In the rows, 128 means zero.
Each named turn below is shown by a few rows before and after it. Which turns, in which order, take the first row of each later pair to the second? The first pair is answered.
K:
[114 129 138 100  98 106 130 101 100 108 147 154 157 124 101 113 116 123
 158] |-> [120 128 143  93 107 109 111  97 111 111 146 156 146 137 100 107 112 126
 163]
[132  99 121 148 106 105 103 129 105 151 138 137  86 137 168 124 120 126
 108] |-> [134  96 123 146 104 109 100 130 109 150 136 139  88 133 168 125 119 124
 105]
[126 136 162 106 166  92  98 117 115 148 128 120 144 120 119  83  96  88
 120] |-> [138 131 165 101 168 100  89 120 122 151 125 122 131 122 119  87  93  95
 121]
J:
[ 85 128 125 119 107  96 162 137 132 121 129 124 154 106 134 112 120 135
 118] |-> [108 132 111 116  97 129 149 154 123 118 140 105 158 101 110 137 137 139
 111]
[ 78 152 138 129 160  79 100 129 133 151 140 126  82 180 113 123 125 149
 184] |-> [ 86 145 152 152 134  65 142 158 142 175 112 108  94 126 148 114 100 166
 162]
[111 136 121 132 130 122  94 107 124 112 165 139 122 187 114 132 149  98
 159] |-> [ 93 129 143 157 121  76 135 106 137 129 133 141 125 153 167 104 111 104
 141]
[123 180 144 141  90 122 130 147 112 176 145 140 170  66 135 139 107 154
 146] |-> [136 186 126 123  97 149  93 138  98 159 172 142 167  95  98 160 134 141
 158]
Z:
[155 114 137 127 124 141 152 147 129 165  90 121 124  85 136 139 105 147
 106] |-> [127 115 131 136 122 119 168 142 117 157  91 124 138  80 147 124 101 134
 106]
[130 139 118 133 122 148 121  90 150 176 138 158 102 169  85 163 110 146
  94] |-> [ 85 145 113 151 119 111 154  78 115 161 154 171 133 156 102 138 113 122
  94]
[119 136 106 121 171 126 129 115 118 136 146 159 138 128 134 119 129  93
 135] |-> [144 138 100 112 167 152 112 131 126 140 147 147 129 127 116 138 138 102
 134]
[134 115 132 132 122 139 115 185 149 160  96 121 143  75 127 158 121 140
  96] |-> [107 112 145 140 132 103 130 166 155 159  90 139 143  82 152 129 103 135
 100]
L:
[120 141 123 106 120 103 181 131 133 145 110 152 167 101 116 103 135 125
 163] |-> [148 129 130  93 135 121 152 129 169 155  97 157 137 127 115 107 124 143
 171]
[116 128 135 122 120 106 133 114 130 112 128 137 123 154 116 121 119 122
 124] |-> [146 130 133 114 110 132 125 133 140 113 124 122 120 134 106 141 127 135
 116]
[161 118 110 121 110 154 127 145 129 121 125 104 119 102 112 145 155 131
 123] |-> [ 98 118 119 133 131  96 143 100 112 109 137 144 131 135 132 102 144 104
 137]
Then:
(2 to 3 turns a pair)
[129 159 118 137 113 148 106 126  89 117 142 158 152 132  84 131 141 106
 143] |-> [107 145 144 157 120 100 133 105 123 136 108 171 145 129 135  89  95 115
 135] | L, Z, J
[151 133 134 134 105 158 121 141 130 136 127 109 128 103 138 143 113 153
 113] |-> [124 135 127 122 133 148  96 104 112 114 153 138 124 163 118 132 130 132
 135] | L, Z, J
[103 123  93 156 117  93 163 120 137 143 136 141 155  85 158 118 103  89
 113] |-> [140 122  90 152 102 126 156 146 142 148 134 120 153  58 150 146 117 104
 106] | L, L
[144 157 115 139  95 163 139 159 135 156 142  98 118  68 115 171 129 143
 115] |-> [ 63 159 125 156 115  87 169 115 108 140 158 137 144  89 147 116 118 109
 128] | Z, J, L
[ 82 115 119 149 121  92 160 147 119 129 143 153 137 112 123  95 121  99
 129] |-> [144 117 111 120 130 157 100 157 142 131 148 139 103 147  75 143 140 116
 137] | Z, L, Z
[151 129 159 132 137 107 146 130 135 152  84 131 137  95 194  96  80 147
 124] |-> [175 153 111 103 124 180 101 159  82 114 141 109 155 103 117 157 161 130
 132] | L, Z, J
[131 133 112 124 151 145  75  97 182 134 101 158  83 192 119 131 121 144
 183] |-> [104 150  85 173  80 139 171 162 100 118 117 108 168  57 136 144 145 132
 142] | Z, J, J
[132 146 102 150  92 142 140 168  88 102 138  98 163  73 119 142 147 133
  97] |-> [ 72 143 118 154 119  86 147 114  82  91 139 140 165 121 145  98 133 114
 115] | L, L, L
[120 103 152 165 127 100 137 164 194 151 113 147  98 120 156 116 120 131
  99] |-> [133 115 134 167 104 120 147 190 171 149 125 122 120  82 140 136 138 131
  88] | L, Z
[167 135 157 126 139 153 106 137 159 152 100 130 108 139 124 128 112 164
 137] |-> [157 131 157 125 148 143 106 128 160 150 102 140 104 156 123 120 109 159
 144] | J, J
[ 83 135 128 118 157 115 113  92  98 115 138 170 116 163 121 141 144  95
 141] |-> [164 125 137 106 144 167 100 133 154 152 102 138  83 123 116 181 129 141
 121] | J, L, J
[148 119 132 130 105 127 147 163 155 145 100 136  92 109 161 115  88 121
 143] |-> [142 122 126 130  95 133 152 174 142 138 104 125 108  85 157 125  96 116
 136] | L, L, L
[166  96 149 130 154 115 130 134 156 172 121 126  95 144 157 116 127 149
 108] |-> [160 113 124 141 117 128 156 167 101 151 143 101 139  95 139 136 163 138
  92] | Z, L, L
[120 141 118  96 142 172  58 135 120 120 156 170 131 163  92 163 194  98
 159] |-> [ 46 137 144 137 136  77 139 112 110 128 130 193 160 126 173  94 141  88
 139] | Z, Z, J
[150 154 119 129  89 160 135 176 158 139 144  93 138  99 130 144 108 156
 118] |-> [ 69 154 116 136 121  96 144 119 123 115 168 137 152 143 142  99 105 115
 141] | J, L, J
[154 127 134 110 143 143  98 124 172 141 109 130  98 172 125 133 114 137
 134] |-> [102 130 135 120 150 101 116  97 142 124 122 151 117 177 143 103 116 115
 139] | L, L
[110 133 116 122 127 124 128 114 114 112 145 129 127 124 111 142 147 106
 124] |-> [107 131 124 132 117 110 152 121 119 120 129 127 135  98 136 129 131 113
 120] | J, J
[153 101 113 102 138 118  94 141 133 160 113 156  81 120 135 123  73 147
 140] |-> [110 105 113 111 143  82 108 124 114 148 125 174  95 126 148 101  73 129
 147] | L, L
[ 74 148 150 112 164  88 113  95 130 134  94 188 116 140 191  83  90 121
 132] |-> [ 59 162 126 127 126  93 151 130  77 114 120 169 169  79 177  96 120 108
 115] | L, L
[138 120 151 150 167  71 106  75 166 159  92 162 101 158 154  83  74 127
 145] |-> [218 119 142 138 144 137  88 131 190 175  83 120  89 118 126 134  91 158
 125] | L, L, L
[178 127 141 122 151 145  62 128 200 153  97 115  80 138 143 144 106 166
 140] |-> [ 68 139 140 164 138  56 144 108 131 126 115 141 143 104 193  85  98 121
 136] | K, Z, K
[155 132 124 140 104 153 127 165 135 129 125 104 140  80 112 159 145 148
 104] |-> [161 120 142 118 144 149  79 129 176 132 117 136  97 156 110 148 125 151
 128] | L, L, J
[147 115  63 148  94 123 183 187 128  76 124  85 108  72 145 117 151 136
 105] |-> [ 85 118  57 143 125  87 167 134 102  48 153 128 113 136 139  86 162 103
 132] | J, Z, Z
[137 145  99 108 133 159 120 150 134 119 142 108 125 147 105 135 148 140
 136] |-> [114 146 109 132 116 127 164 161 126 127 128 100 146 101 139 115 130 141
 115] | Z, J, Z
[ 81 127 139 135 121  90 130  85  64  96 163 146 140 143 120 131 135 106
 134] |-> [139 107 171 116 141 113  93  87 147 135 116 144  80 168 129 131  89 150
 135] | L, J
